Named turns come first, each shown by rows before and after it. Which turns, in which order, take the first row of each pair that follows to the second? Write the first one first, as in the answered first pair.
tima:
[ 1  4 -2 -6 -5 -5  5  4 -6  3 -4  0  7  0 -3  4 -6 -3  4  9] => [  1   7   1  -3 -10 -11  -1   3   4  10  -1  -1  -3   0  -6   9  -8   6
   1   0]
[  7 -13 -10   7  19   8   1  11 -16 -24  11  -9  18   0  -7  -6  19 -12
   4  -7] => [ -3 -15  -4  24   5   3 -15  19 -10 -13  26  -4  -3  12   2  -3   0   8
   2 -21]
[  6 -24   1  27  22   6 -10   4  16 -20   1 -13  -4   0   3 -21   8 -13
  -5  -8] => [  5 -11 -11  12  22  16 -13  16 -18 -26   7 -11  15   7   6 -15  12 -16
   5   3]
[  7   2  13   5  -4 -17  11 -12  13  14  -1  -3 -13 -15   5  -2  -6   7
   3   0] => [  9   9   4 -12  -2  -8  11  -8 -13   9 -11  -4  12 -15   8   3   8   0
   7  14]
Kekaz:
[-11   3   2   9   8   3  -2   1   5  -7  10   3  -7   0  -2  -6   0   6
  15 -12] => [ -9   1   2  10  10   7   4   4   3 -15  10  -4  -2  -3  -2 -10   6  -4
  16 -16]
[  6   4   1  -7  -4   0  10   4  11   2 -11  -3  -8  -9  -3  -6   5  11
  -1  -3] => [  2   1   4  -6  -2   0   9   4   7   1 -14  -7  -2  -9  -4  -6   7   9
  -3  -1]
[ -4   9   3 -11  15  24   1  26 -15 -11  -3  11  32   5 -19  -7  19  -5
   6  19] => [-14  30   8 -18  -4  17 -10  23 -18   8  -5  19  22  13 -16  -3   5   7
   3  20]
Miru:
[-20  16 -16   4 -19   0  -1  -3  -9  16   1  28   5   2  -3  -8 -11  19
   5  24] => [ -8 -26 -13  31   3  12  -1  14  -3 -14  13  14  -3   4  -8 -18   4  13
   2   4]
[  2 -11  -3  -4 -10   8  -5   6   7   1  -9  -6   2   3   5  -7  -9  10
   7   1] => [  2 -13  -3   0 -12   6  -4   0   9   4 -10  -4   0   1   5  -7 -13   5
   4   1]
[ -1   0   2   2   7  -1  -5  15 -17   0   8   8  -7   5   5 -10  26   4
 -14  -7] => [  0   7  11  -6   5  -8   2   4   4  10   0  13 -20  -6  -2  -7  19   2
 -23  -2]
[ -3 -10  19  21  -6 -20  -5  -4  10  12  -6 -10  -3  -4 -18  -4  10  11
  -4   4] => [-12   6  14   8 -19 -20 -16   6 -10  17  -3  -7  14   1 -10   3   3  20
   8   6]
Then:
Between the rows of a pair lie 2 to 3 turns.
[ 15 -33  -7  20  31  12  15  11   0 -23  -9 -13   7 -15  -8 -11  17  -5
  -9  -3] => [ -1 -12 -20   1  19  16  -2  20 -37 -21  -2  -7  26   5  -3  -3   7   4
   4  -6]
Miru then Miru
[ 11  27  12 -19   3   9  19  -6   9   9  -8   4  18 -22 -15  -2  11 -19
   3  17] => [ 18   2  14  -6  13  17  21   2  18  -3  -3   4  11 -23 -17 -12  20 -23
   1  12]
Miru then Miru
[ -5  -9   0  10  -1  -3 -17  10   3   4  11   1 -10  12   7   6  -2  11
   7 -17] => [  5 -21   4  15   7  -1  -3   2  13   0  -1  -4 -11  -2  -1   2   5   2
  -1 -14]
Miru then Kekaz
[ 12  -2 -10 -11   3   3   5 -11 -13  -1  -9  -8  24   8   0   4  12  -9
  -5  11] => [ 11 -25   1   9  11  -1   4  -7  -4 -15  -4 -12  17  13  -2  -1  15 -11
  -9  -4]
Kekaz then Miru
[ -5 -10  12  10  -3 -14   9  -8  23  14  -9  -5 -15 -18   5  -2 -14   3
 -17 -15] => [  6 -12  -5  -9  12   4  17   6 -14  -5 -14 -14  28 -14  -1  -3  10 -17
 -10   0]
tima then Miru
[ 25  11 -13  -1   3  -1  25 -24  -6  -3  -7 -12  20 -29 -17 -17  12 -11
  -4  14] => [ 17  37  -6 -10 -16 -15   9 -30  -1  20  -5   4   4 -21 -14  -6  -8  13
  -4  20]
Kekaz then Kekaz
[ -4  21  -1 -23  -9  -4   5 -11  -1  18 -11   0   8  -5   2   7 -12   3
   1  15] => [  9 -24  -2   9  10   9   5   9  -1 -25   3 -14  10  -3  -5  -7   6 -10
  -2  -9]
Miru then tima then tima
[ -3  -8  -1 -13  -2  -9   4  26 -31   0  22   0  22   6  13   8  -3 -12
   8  10] => [ -2  10  -1 -23 -12 -15  14  10 -21  20   7   8  14  -4  14  19 -12  -9
   5  19]
Miru then Miru
[  6 -20  11   7 -15  -1  -2 -21  43  28   7   2 -25   0 -18  24  -4 -16
 -15   7] => [  5 -49   9  20   0  13 -11   0  29   3  19  -3 -19  12 -10  19  10 -16
 -14 -10]
Miru then Miru
